arr = ((138, 124, 137, 123), (122, 133, 125, 137), (138, 121, 135, 121), (128, 108, 128, 106), (128, 140, 126, 134), (142, 106, 139, 108), (114, 125, 117, 123), (132, 138, 135, 143), (145, 120, 145, 121))
The entry just right of 140 -> 126
The entry just left of 117 is 125
Which number is the entry just right of 132? 138

Questions about the grid below. Rows and columns are numbered from 0.
1) Find the entry just left of 155.
2) Find the entry in the top-left corner.
3) Find the entry in row 0 and column 2.
4) Find the entry just left of 130.
5) Find the bottom-right entry.
6) Find the bottom entry of the column that holds the smallest entry.
7) Find the top-right entry.
[[135 120 135 127]
 [105 155 135 136]
 [128 128 132 133]
 [124 122 130 126]]
1) 105
2) 135
3) 135
4) 122
5) 126
6) 124
7) 127

x = [125 121 139 121 137 125 123 137 150 124 106 139 122 127 110]
The entry just left of 150: 137
Report the entry just right of the largest entry.
A: 124

[[123 105 134 127 130 129 136 128 117 124 123 125 125 131 121]
 [139 120 129 136 130 124 138 138 129 125 124 128 139 128 125]
 [137 140 123 134 126 114 132 136 134 133 124 129 138 125 125]
 [122 151 122 140 124 136 125 127 133 137 138 135 133 123 127]
 [128 110 131 123 128 115 135 131 121 125 117 123 127 130 122]
 [131 142 123 132 124 111 131 134 131 135 123 128 136 124 123]]
Indices start at 0.
The entry in row 0 and column 0: 123
The entry at row 2, column 2?
Answer: 123
The entry in row 1 and column 0?
Answer: 139
The entry in row 1 and column 1 -> 120
The bottom entry of the column that holds the largest entry?
Answer: 142
The entry just right of the largest entry?
Answer: 122
The entry just left of the largest entry?
Answer: 122
The entry in row 0 and column 1?
Answer: 105
The bottom-right entry?
Answer: 123
The entry just right of the smallest entry: 134
The entry in the bottom-left corner?
Answer: 131
The entry in row 2 and column 0: 137
The entry in row 2 and column 1: 140

Read these off the row that follows.
1) Find the 3rd entry from the left.
2) Find the third entry from the right.
3) Find the entry just left of the smallest entry.
4) Find the last entry.
155,102,103,128,122,125,138,108,143,157,145,140,121,125,126
1) 103
2) 121
3) 155
4) 126
